[[146 133 152 132 126]
 [154 136 155 129 126]]
|
[[154 136 155 129 126]
 [146 133 152 132 126]]

[[139 124 132 119 122 125 128 110 120 107 105 125 146 112 141 137]
 [157 142 127 128 130 135 126 119 146 130 131 107 139 132 148 126]
 [115 121 123 136 134 120 150 119 139 132 143 157 132 131 112 118]
 [113 148 136 124 118 117 119 142 123 152 120 122 115 141 114 135]
 [114 141 133 125 121 126 111 150 116 146 123 116 108 138 119 135]]
|
[[113 148 136 124 118 117 119 142 123 152 120 122 115 141 114 135]
 [114 141 133 125 121 126 111 150 116 146 123 116 108 138 119 135]
 [139 124 132 119 122 125 128 110 120 107 105 125 146 112 141 137]
 [157 142 127 128 130 135 126 119 146 130 131 107 139 132 148 126]
 [115 121 123 136 134 120 150 119 139 132 143 157 132 131 112 118]]

[[126 132 128 127 127 134 125 131 123 140 125 126 129 129 123 130]
 [134 129 120 130 116 137 106 140 119 133 126 139 122 133 122 131]
 [128 128 127 126 129 131 126 138 121 147 112 150 125 138 123 130]
 [122 131 118 135 124 129 126 126 126 127 123 127 125 132 127 129]]
|
[[126 132 128 127 127 134 125 131 123 140 125 126 129 129 123 130]
 [128 128 127 126 129 131 126 138 121 147 112 150 125 138 123 130]
 [134 129 120 130 116 137 106 140 119 133 126 139 122 133 122 131]
 [122 131 118 135 124 129 126 126 126 127 123 127 125 132 127 129]]

[[127 118 107 107 126]
 [122 106 125 139 146]
 [135 127 105 122 136]
 [124 125 112 104 115]
 [127 108 141 110 152]
 [128 108 148 148 145]]
|
[[128 108 148 148 145]
 [127 108 141 110 152]
 [122 106 125 139 146]
 [124 125 112 104 115]
 [127 118 107 107 126]
 [135 127 105 122 136]]

[[125 128 120 130 130 144 115 110 148]
 [130 114 153 137 117 107 133 107 132]
 [143 138 138 113 116 127 115 147 108]
 [129 139 116 133 129 138 118 111 150]]
|
[[130 114 153 137 117 107 133 107 132]
 [143 138 138 113 116 127 115 147 108]
 [125 128 120 130 130 144 115 110 148]
 [129 139 116 133 129 138 118 111 150]]

[[113 113 122 134 125 152 121 139 129 120 142]
 [140 153 111 130 129 143 123 139 111 120 138]
 [125 101 139 127 120 139 123 140 111 120 141]]
|
[[125 101 139 127 120 139 123 140 111 120 141]
 [113 113 122 134 125 152 121 139 129 120 142]
 [140 153 111 130 129 143 123 139 111 120 138]]
---
[[144 144 142 143 130 145 143 119 144 133 143 116 120 109 117 123]
 [129 106 144 109 143 148 120 114 144 110 108 138 147 114 150 123]
 [115 136 114 136 114 111 121 137 108 139 139 138 127 144 114 138]
 [146 146 111 146 110 111 134 135 112 147 146 125 109 139 109 133]]
|
[[133 109 139 109 125 146 147 112 135 134 111 110 146 111 146 146]
 [138 114 144 127 138 139 139 108 137 121 111 114 136 114 136 115]
 [123 150 114 147 138 108 110 144 114 120 148 143 109 144 106 129]
 [123 117 109 120 116 143 133 144 119 143 145 130 143 142 144 144]]

[[141 131]
 [115 128]
 [100 127]]
|
[[127 100]
 [128 115]
 [131 141]]

[[108 123 109 108 127 121 125 124]
 [108 122 105 109 128 123 125 117]
 [137 146 135 137 140 132 131 134]
 [116 132 115 116 132 130 122 120]
 [127 109 129 127 112 126 125 124]
 [119 102 120 119 109 121 126 124]
 [106 118 105 106 122 126 120 118]]
|
[[118 120 126 122 106 105 118 106]
 [124 126 121 109 119 120 102 119]
 [124 125 126 112 127 129 109 127]
 [120 122 130 132 116 115 132 116]
 [134 131 132 140 137 135 146 137]
 [117 125 123 128 109 105 122 108]
 [124 125 121 127 108 109 123 108]]

[[145 119 145]
 [121 135 105]
 [103 128 127]
 [123 122 104]
 [104 135 131]
 [124 148 143]
 [143 112 115]]
|
[[115 112 143]
 [143 148 124]
 [131 135 104]
 [104 122 123]
 [127 128 103]
 [105 135 121]
 [145 119 145]]

[[127 119]
 [141 103]
 [112 120]]
|
[[120 112]
 [103 141]
 [119 127]]

[[127 123 145 137 145 124 133 103]
 [116 130 115 120 127 104 131 114]
 [105 115 114 117 147 115 141 105]
 [121 139 151 126 114 127 141 104]
 [134 116 118 121 116 104 136 121]
 [107 122 103 112 122 112 108 138]
 [140 146 118 152 113 145 152 130]
 [125 136 131 122 133 117 143 113]
 [152 143 108 109 140 114 138 111]
 [124 145 146 129 110 119 133 139]]
|
[[139 133 119 110 129 146 145 124]
 [111 138 114 140 109 108 143 152]
 [113 143 117 133 122 131 136 125]
 [130 152 145 113 152 118 146 140]
 [138 108 112 122 112 103 122 107]
 [121 136 104 116 121 118 116 134]
 [104 141 127 114 126 151 139 121]
 [105 141 115 147 117 114 115 105]
 [114 131 104 127 120 115 130 116]
 [103 133 124 145 137 145 123 127]]

[[144 146 152 117 155]
 [148 146 139 107 151]
 [143 142 134 110 145]
 [115 107  99 135 103]
 [120 117 113 134 104]
 [140 146 152 117 156]]
|
[[156 117 152 146 140]
 [104 134 113 117 120]
 [103 135  99 107 115]
 [145 110 134 142 143]
 [151 107 139 146 148]
 [155 117 152 146 144]]

[[106 108 106 107]
 [105 109 105 108]
 [104 106 104 106]
 [151 149 151 150]
 [156 153 156 153]]
|
[[153 156 153 156]
 [150 151 149 151]
 [106 104 106 104]
 [108 105 109 105]
 [107 106 108 106]]
---
[[153 100 103 152 147]
 [151 109 103 152 151]
 [153 111 115 112 142]
 [151 107 112 151 119]
 [132 103 102 140 148]]
|
[[100 103]
 [109 103]]

[[125 134 129 126 137]
 [118 116 125 107 115]]
|
[[134 129]
 [116 125]]

[[147 121 134]
 [100 137 124]
 [122 152 135]
 [117 134 123]
 [140 124 134]]
|
[[121 134]
 [137 124]]

[[114 114 123 124 135]
 [147 123 124 152 105]
 [136 131 107 119 147]
 [142 147 118 124 129]
 [128 137 118 111 148]]
|
[[114 123]
 [123 124]]

[[124 120 133 130]
 [134 120 132 149]
 [129 120 131 139]
 [132 120 133 142]]
|
[[120 133]
 [120 132]]

[[134 104 133]
 [127 121 130]
 [127 124 133]
 [127 124 133]]
|
[[104 133]
 [121 130]]
---
[[134 150]
 [110 116]
 [144 147]]
|
[[134 150]
 [110 116]]

[[140 125 135 123 116]
 [119 123 100 139 136]
 [100 112 105 135 138]]
|
[[140 125]
 [119 123]]

[[148 113 147 143 151]
 [145 112 146 147 142]
 [111 146 106 113 113]
 [144 107 141 141 140]
 [145 112 145 146 148]]
|
[[148 113]
 [145 112]]

[[141 136 141 125 138]
 [144 135 124 110 119]
 [141 145 148 138 144]
 [149 149 130 117 116]
 [149 140 126 113 126]]
|
[[141 136]
 [144 135]]

[[137 148 153 127]
 [149 146 134 142]]
|
[[137 148]
 [149 146]]

[[146 147 105]
 [147 147 106]
 [145 146 105]
 [107 113 149]]
|
[[146 147]
 [147 147]]

[[136 147 146]
 [107 110 109]
 [119 120 118]
 [109 105 110]
 [107 109 111]]
|
[[136 147]
 [107 110]]
